One vector is turned by the same rotation once a step. Each row is the vector after some number of steps, and that number follows the row.
The counts run from 0 to 147.
[-17.1 -14.4 -60.8  -4.7   9.3 -15.1  -3.9  -1.5 -11.1  -1.3 -44.6  28.3
 -20.6  13.9   4.1 -16.0 -14.6  21.7 -54.6 -10.1   5.9  49.1  12.3   7.5
  -2.3  -4.0  33.3   3.2  18.4  -1.2   1.2  -0.6 -28.9   0.2 -22.6 -23.6
  -3.7 -24.4   5.5 -10.9   8.7]
142
[  3.1  33.3   9.4  39.6  13.9  39.6  -0.5   7.8 -26.4  -5.0  31.9 -46.1
   0.9  17.7 -34.9  -9.3  27.4  22.2   5.2  -5.7   1.9 -13.8   8.8  -7.3
   5.5  -3.6  -8.6  35.4 -18.5  -5.2  24.5   4.2 -47.2  -9.7  -9.8 -18.3
  -4.0  -6.7   3.9  36.5  12.1]
14
[ -1.4   9.3  10.9 -45.9  -9.2  -8.9   9.9  30.2  12.1 -29.4 -36.5  14.8
  -1.8  -7.3  35.5 -29.7   6.5  -5.2 -26.2 -14.7   7.0  16.9  44.1 -14.8
 -26.1 -27.0   8.4 -26.8  18.8  10.4 -23.2  31.7 -43.6   5.9  -8.7 -26.4
 -30.1   3.3  12.7   4.0 -17.9]
79
[-31.3  17.0  13.9   8.9 -10.3  25.1 -10.5 -15.3  13.7  -9.9  -8.6  -9.4
   8.5  44.1 -35.2  -4.7   3.6  22.7 -10.9 -50.0  19.2  -0.9  -9.2  10.5
   3.9  26.2  -6.1  32.2 -21.1   0.5  -7.2 -18.4   1.7  14.5 -46.5  -0.3
  38.9   3.0  15.7  29.8  12.8]
54
[  3.7 -67.0  -1.1 -14.5   3.7  -6.6   0.8 -15.0  10.9  17.0 -25.0  12.9
  -5.2  42.5 -17.9   8.9 -21.4  23.1  -4.3 -26.5 -33.1   6.8 -19.8  -2.3
 -18.6 -21.0  -6.2 -10.4   1.9  -0.9 -42.1  -6.1 -16.8  28.1 -29.2  14.4
  16.6 -34.8  14.0 -17.7  26.3]
135
[  7.0 -15.6  -4.1  12.7   9.7 -49.3 -31.0  20.7 -18.3  29.1 -28.2  11.2
  13.3   0.9  40.5 -46.9   2.8 -28.1 -30.0   0.5  21.6  40.0 -26.2 -11.0
  -4.8   7.6   3.6   1.3  24.0  36.8 -12.5  -3.8   0.5  28.7  -3.4 -17.3
   4.7  20.7  10.8 -24.2  17.2]
40
[ 16.2  -7.6  -3.3  26.4  37.8 -11.3 -10.7  -2.1   6.7 -36.5  45.9  11.7
   2.1 -57.0  26.3  15.3  12.6 -16.4  -4.2 -26.2 -10.8  14.9  17.2 -11.0
 -15.4 -23.1  -3.0  -6.7 -10.2  10.2  -9.3  26.9  -3.0 -36.9  16.8   7.6
 -28.7 -26.3 -14.8 -19.5 -18.1]
27
[ -2.5  24.6 -46.2  40.1 -17.5   0.8 -21.2   1.7  -4.0   3.7   7.5   2.1
  28.7  33.2 -20.3 -27.8 -20.4  -8.2   5.2 -20.0  -0.8 -25.3  -2.8  26.3
  23.1  29.6  14.3  24.3  11.5  15.2  19.0 -23.5  49.4  27.3  -9.0 -11.1
  -2.2  15.0 -15.0 -30.5  15.1]
52
[  3.3   1.5  10.5  17.9  -7.8   0.9  -6.2  -2.7 -12.2  -1.3  -8.2  -6.3
  16.0   2.6  14.9  27.1   4.0  -3.0  14.5 -28.8 -16.3  14.7 -30.0 -15.2
 -28.7 -24.3 -48.5  42.3  17.3  29.2 -19.0 -30.0  56.3  17.1 -18.6   4.8
  32.5 -45.5 -12.8   5.6   8.9]
43
[ 19.9   4.0   5.9  43.8  11.3  13.6 -16.7  13.2  30.8  26.3  33.0 -21.9
  29.7 -10.8   4.5   8.6  -7.8  29.5  23.6  10.0   4.9  -0.6  27.6  -5.4
  11.5 -29.0 -10.2  32.0  -1.6 -32.0 -28.7   7.8 -11.1 -25.8  16.3   9.0
  18.6 -21.6 -31.8  23.2 -14.1]
21
[-13.0 -13.9  20.6 -17.1 -44.4  20.1  17.1  28.2  27.2  10.6   6.7   6.9
  16.7 -10.7  15.7  10.5 -40.2 -47.2  -4.4  -1.4 -40.0  -7.0   4.2 -10.5
 -34.7  -6.5  18.8  16.1 -17.6  14.1 -41.9  21.9 -20.8   0.3  30.9   8.3
 -19.6   3.1 -12.3  -1.5  28.2]
73
[ 20.0  32.8  28.0   2.8  17.5   7.3  -5.4   4.1 -33.2  -3.1  17.7  -7.5
  -5.0 -10.9   7.7 -10.3  40.4   9.7  12.1   0.3  -0.4   8.8 -52.8  -0.6
  19.4  22.9 -29.7  -6.2  18.3  61.7 -23.4   6.9  36.1 -26.9  31.4  15.3
  15.7 -19.9   3.1  12.5  -4.3]
36
[ 29.7  23.9  11.6  14.4  11.5 -15.7   5.4  24.3  10.0  36.0  24.4 -16.8
  27.1 -18.0 -16.4 -28.1   9.0 -12.7  23.8  26.7   8.2 -21.7  19.9   4.7
  15.7  26.2 -11.2  35.8  -8.9  36.3  19.1 -24.5  -2.1  20.1  24.1  17.9
   5.6  21.0 -29.3 -22.6   8.5]
115
[-32.1 -29.8 -48.3   5.9   1.9 -19.3  -6.2  10.8  25.2  -7.0 -63.8  22.5
  -9.9   6.3  26.1   6.5  -2.5  -4.9 -39.7   1.4   3.9  13.7 -12.4  24.3
 -11.3  13.6  19.2   1.0  13.2 -19.3   7.9 -17.9  -6.6  18.3  -9.4   7.2
  12.4   4.2   8.2 -30.3  15.9]
143
[-24.2  12.1  -9.7 -52.4  -4.9   9.0  15.0  -8.7  15.6   2.4  -9.9 -27.3
  10.3  18.6  -9.8 -22.5 -22.3 -13.9   4.5  -5.8  41.1   8.2   2.2  23.4
  -7.4  34.3  14.8   4.0  11.2   6.3   4.2  20.6 -18.4 -31.0  59.1  -3.2
  -3.3  16.6  25.2  22.5  -6.0]
70
[ 12.3 -39.7  42.7   0.3  20.2  20.1  18.2 -14.4  15.0  19.4   8.0 -42.1
 -37.3  20.5  -3.3  -7.8   7.4 -35.8  11.5  15.8   6.7  35.4 -27.8   9.4
  10.0   1.6  -9.9  -4.8 -18.5   7.4  36.0   1.2 -34.7 -31.3  34.3 -20.1
  17.5   3.7 -18.2 -10.8  18.4]
111
[  7.5  -0.7 -32.5  14.2   6.6   0.7 -11.5 -11.0 -14.9 -40.7  11.1  23.9
  -3.8 -16.3  23.7  -1.7  -5.4 -16.9   4.4 -20.2 -35.6 -24.0  14.2 -21.8
   2.4 -56.5   5.5 -29.3   2.8   7.6   7.9  15.0  23.8 -13.0 -16.9 -50.9
 -29.4 -22.2 -17.2 -12.6  29.6]
90
[ -7.1  11.4 -30.9  20.6  -7.3  -6.6 -14.3 -20.0 -11.7 -38.1   2.7  -0.2
 -27.5 -25.6   2.7   5.0  26.3   1.5  26.4  32.3 -51.4 -27.5 -10.3   3.2
  34.9  -0.1 -21.5 -17.4  -7.2 -20.5  12.2   3.3  16.9 -18.8   3.0  -0.3
  -0.7  16.2   7.9 -30.7  16.7]
98
[ 15.0 -28.9   3.9 -22.5   3.8 -53.7   1.1  19.7   4.4 -34.3  13.5  -7.8
 -14.5 -31.0  19.6 -22.8   2.0 -11.3   5.7   4.5   3.5  22.2  -0.7  28.3
  -1.1 -19.0  -5.9 -11.5  -4.5  27.9  17.9   3.1 -28.0  10.1  15.8  16.8
   9.9  15.9 -30.3 -47.5 -38.4]
120
[ -4.4  45.2  40.2 -32.3  13.7  42.2  10.8  17.4 -16.6 -21.2 -15.2 -19.3
  19.9  19.8  -7.3 -11.7  15.9  -1.8  17.2 -14.9 -19.1  -6.7  16.1 -23.0
 -12.4   1.9   1.9   2.7   5.0  23.8 -10.9  -9.6 -26.6 -13.4  35.5 -15.2
 -23.4  -2.3  15.3  41.3 -10.2]
77
[-15.3  35.8 -45.5   2.5 -15.5  10.5 -29.6   4.5 -39.7  -2.3 -25.0 -29.9
   6.2 -10.7   8.1   4.6  18.6  11.7 -26.6  32.7  15.3  -2.9   8.9  26.7
   9.7   4.2  16.3   2.6  20.5   4.3  40.9  -4.7  -5.7 -44.5  18.5 -19.2
   8.4  18.1   8.9  12.8  10.7]
6
[ -4.9 -35.5  -1.1   5.0  -9.1 -13.3 -20.7  -4.1 -16.7  10.4 -15.8  30.6
   1.8  12.5  -1.1  28.8 -32.7   5.1 -21.8 -16.5 -69.5  -1.6 -19.9   0.0
 -15.8 -12.7   6.1  -5.5  -8.0  17.0 -45.3 -10.0  -2.5  21.2 -24.0  23.3
  12.5 -13.9  -1.4 -17.1  33.5]
136
[  4.7 -20.8 -24.1  42.2 -42.0  22.5   0.3  30.4  -1.7  19.2  19.1 -18.3
  -7.6  -4.9  17.7  17.2 -28.1 -16.1 -26.3  35.6 -21.2   0.2  -3.7   2.5
  -8.3 -29.4  15.3  20.7  -8.7 -22.0  17.2  38.2 -22.6  -4.7  -4.1 -21.7
   6.4 -15.8 -34.4  -3.7  43.2]
10
[ 29.7  31.1  25.4  -9.7  24.7 -11.6  13.8 -10.5  -3.4  -3.9  17.3 -30.2
   9.9  -3.7 -44.4 -39.5  23.9   1.4  18.0   3.0  26.2 -15.2  17.1  12.7
   3.2  21.6 -30.9  31.3 -12.7  36.5  19.9  -9.8 -13.3  18.9   7.2   8.3
   5.7   7.2  -1.7 -17.3 -10.8]
116
[  2.0  -0.3  -5.0  -7.8 -17.7 -17.4 -46.5  -1.7 -20.5 -13.4 -37.8  -2.3
 -10.8  32.8  10.0  -5.3  18.4  16.7 -11.2  -6.0  17.7 -12.7  -1.0  25.2
  -7.2  21.0   4.2  -3.5  25.6   8.5 -11.0 -35.6  29.7 -37.4 -39.9  12.5
  29.0  21.2   9.8 -17.8 -25.7]
46
[ -2.3  10.0   9.9 -24.3 -12.2 -10.5 -23.1 -15.0 -22.6 -32.8 -24.5 -20.7
 -22.3  25.4   4.9  -2.4  24.6 -21.9  -5.8  39.9  18.4 -48.4 -19.3  -9.2
 -10.9 -11.5 -11.7 -35.0  -2.8   9.4  -8.7  20.0 -10.4  -3.0 -27.9 -10.6
 -14.8  33.2  36.4   6.4  -8.6]
87
[-21.1  -8.6  -2.3 -41.8  -5.8 -18.1  -3.2  48.1  28.1 -20.2 -49.1  14.8
  -5.0 -13.6  57.5 -16.1  -0.4 -34.5 -13.2   8.2   0.5 -21.3  11.7 -11.3
 -16.1 -14.8  -0.8 -36.7  23.4 -13.0  -1.3  -4.9 -17.5  10.9  16.2  -8.4
  -9.5  20.5   5.8 -10.0   0.3]
80
[-15.4   4.0 -17.3  37.7  10.1 -27.5 -28.2 -24.3  23.4  24.4 -27.7   1.4
 -16.2 -22.2  14.7 -18.2  -2.3 -40.9 -15.6  40.2   8.4  13.8  14.4  -8.1
  16.7  -3.5   4.3  21.3 -23.7 -18.7  20.2  -0.8 -21.3  -3.5   3.6 -25.2
  19.4  39.3   6.4 -12.5  42.2]
103
[-16.4  32.2 -52.3  18.7 -11.7   5.7 -25.0  19.6 -32.5 -25.2 -28.6  -7.9
   5.9 -36.9  17.1  26.8  23.2  14.4 -24.7  13.3 -24.3 -29.9  30.8   4.2
 -20.1  -6.9  14.7  10.2   7.4  -7.2  19.2 -22.1   5.2 -41.3  -9.7  -2.5
   4.4  -2.1  -5.3  -6.6   3.8]
5
[ -3.1 -23.1 -15.2   8.1   6.5  28.6   6.7  -7.5  10.4  -2.5 -40.7 -51.8
 -17.6  25.2  -8.4  12.1   8.8   9.9 -18.3  16.1  13.1  -2.5 -11.6  10.1
 -17.0  -9.5  -7.3 -15.8  11.9 -53.5  38.8  18.6 -24.5 -28.0  -3.1 -42.6
  -1.1 -31.9  11.3   2.9   3.0]
8
[-19.3  25.6   4.0  21.9 -11.6   7.9 -16.6   5.6  41.5  22.4 -11.8  30.7
  12.0  32.9  -7.5  -7.8 -46.8   4.6 -16.0   7.8   8.8  32.8  27.0  13.4
  21.2  28.1  44.1  19.8 -31.0 -17.7 -33.4  14.3 -18.5 -18.9  -8.5   0.8
   9.1  13.9 -17.2   7.3   0.6]
62
[ 39.9 -14.7  22.6  -1.8  35.6   2.8  11.1  -4.6  14.7   2.6   7.9 -19.9
  25.2  34.7 -20.9  -7.9 -22.5  17.7  45.2   2.7  -9.0  10.8  -2.7   7.2
   8.1 -23.7 -15.8   7.9   4.6  26.7 -12.6 -17.5  13.0   5.9  21.1  16.9
 -10.2 -46.3 -44.7  -8.9 -21.0]
123
[  6.5  16.5 -47.0  10.9  -2.7 -15.9 -26.4  -2.4  -5.5 -20.1 -13.5  24.3
  23.3 -31.4  27.0 -16.4  -9.2  -3.1 -11.0   0.4   3.1 -45.1  28.7 -10.2
  21.9 -34.4   4.6 -33.2  -4.7  11.8   3.7  22.5  32.5 -13.5  -8.9 -40.8
  -3.8   6.2 -14.6  -1.3  30.7]
91
[ 14.2 -18.9  29.2 -12.7  19.7 -52.0 -27.1   3.9  -2.8  17.6   7.1   7.8
  11.9  33.9  13.6 -17.4   0.1   2.7  -3.4  22.9  35.4 -16.0   0.6   7.3
  13.0   6.1  28.2 -11.6  -7.9  39.1 -26.2 -21.7 -21.4  21.0 -29.0  36.4
   3.9  25.7   6.9  -3.5  -8.5]
126
[  2.6 -25.0  52.7  15.7  36.5  -1.3  13.0  -1.7   7.3  -1.9  43.3 -16.9
 -25.0  22.9  13.3  25.8  39.0 -16.4  24.6   8.3  21.3   7.4 -34.7 -16.6
  12.1  -7.1  -6.7   4.2 -11.9  -6.6  -5.8   7.7 -37.8  -5.5   5.4  26.0
  -8.0   1.1  26.5  23.7  -6.8]
25
[-11.4 -40.4  -4.2  34.7 -17.0  34.6  -0.4   8.5  18.1  -4.5 -24.7 -37.2
 -10.6   5.1   8.6  24.7  -6.1 -14.3 -17.3   4.3 -21.1  -2.5 -14.7   3.4
 -25.3 -36.6  -5.1  -5.4  -3.0 -44.8  22.9  13.3 -30.0 -20.2  -6.0 -35.6
   4.7 -23.7  -9.5  -2.0  20.7]
9
[  0.9 -34.7   4.1   9.2 -11.3  13.1 -12.0 -13.8 -35.6 -15.1  -4.9 -28.0
 -33.2  64.5   3.6  -8.9  -0.2 -29.4   2.9 -11.3   5.2  38.0 -59.3  18.8
  -1.4   1.9   2.3 -10.6  17.9  22.3  16.5  -5.3   6.2  -0.2 -22.7 -22.0
   6.3  -3.4  -2.6 -10.0  -4.3]
48
[ -6.4  -2.8 -22.9  15.9   6.8 -35.8  23.6 -22.5  24.7  17.9   2.5  -3.5
 -21.8 -12.6  -1.1 -15.0  14.7 -46.7   8.4  52.0  30.9  -1.1 -13.3  -2.1
  28.7   2.4  -4.4  28.2 -23.6 -19.2  32.2   6.6  -6.6  24.4 -20.2  -2.1
   6.5  26.1  18.2 -15.1  50.0]
104
[ -3.3 -40.8  -8.9 -26.9  14.1 -14.0  -5.0 -33.5  -4.3  17.1 -24.1 -13.1
   0.6  55.7 -29.5 -11.9 -26.0  33.5  -3.2  -9.6  16.0  10.0 -36.7   8.4
  -1.0  -6.1  -8.7 -11.4   8.0  16.0 -25.5   5.5  -8.0  30.3  -7.7   7.1
  19.6 -28.6  27.3  16.8  28.1]
134
[ 20.7  -6.7 -44.5  35.3 -26.6   7.5  13.8  29.4   1.2   9.7  23.4  -6.0
   1.3 -21.3   0.9   2.7  -6.2  -7.3 -15.1  43.7  -3.5 -42.3   3.3  16.7
   3.0   1.2  12.7  16.9 -11.8 -10.6  11.7  46.2  -1.0   7.9 -17.0   1.6
 -18.8   1.4 -18.6 -23.8  25.8]
11
[-32.4  -1.3 -23.6   5.5  -4.2  20.9  19.9   6.7  34.8 -34.0  13.5   4.2
 -11.9  37.5  -7.8   3.0 -12.2  10.7  44.3 -26.0 -10.2  16.7 -44.5  37.7
  49.7  23.7  -5.8   6.9   7.0 -13.2  20.1   0.0  32.2  -7.7  31.5   7.9
   9.4  -4.6 -14.3  10.2  -1.0]
59
[  9.5  31.9  15.7 -16.0 -26.5  12.0  -1.5  16.7   3.2   3.3 -22.7  -0.3
  37.8   9.4  11.6  19.4 -13.0  18.6  14.2  12.3  -4.5 -30.0  39.1 -31.3
 -26.5 -56.8  -2.1  -1.2  11.3   1.7 -44.3   1.4  15.2 -20.2 -18.4  -6.3
  10.3 -28.7 -18.7  34.8   0.2]
84
[-32.8  -8.9  10.6  16.2 -29.9  11.9  -2.3   7.6  -5.5 -14.0  13.6  -5.9
 -15.2  41.2 -17.6   1.3   2.6  18.9   3.2 -57.9  -8.7  31.0  15.5  13.1
   0.2  -3.7   1.7  28.5   6.7  -9.2  -5.7 -27.5 -33.5   9.2 -47.7  -8.3
  26.7  11.8  11.3  18.0  10.4]
55
[  0.0   1.9 -40.6  12.2  15.2  -8.9 -18.1  10.5  -8.3  26.7 -55.5  16.3
  -2.1  30.8   6.1 -18.2  -2.1   3.8 -31.6  41.8 -18.4 -22.5   5.8  -6.4
   2.2   2.8  27.5  -3.4  25.6 -32.4 -16.1  -4.9 -22.2  17.2   2.2  -6.6
 -28.6   8.5  31.2 -14.3  33.6]
0
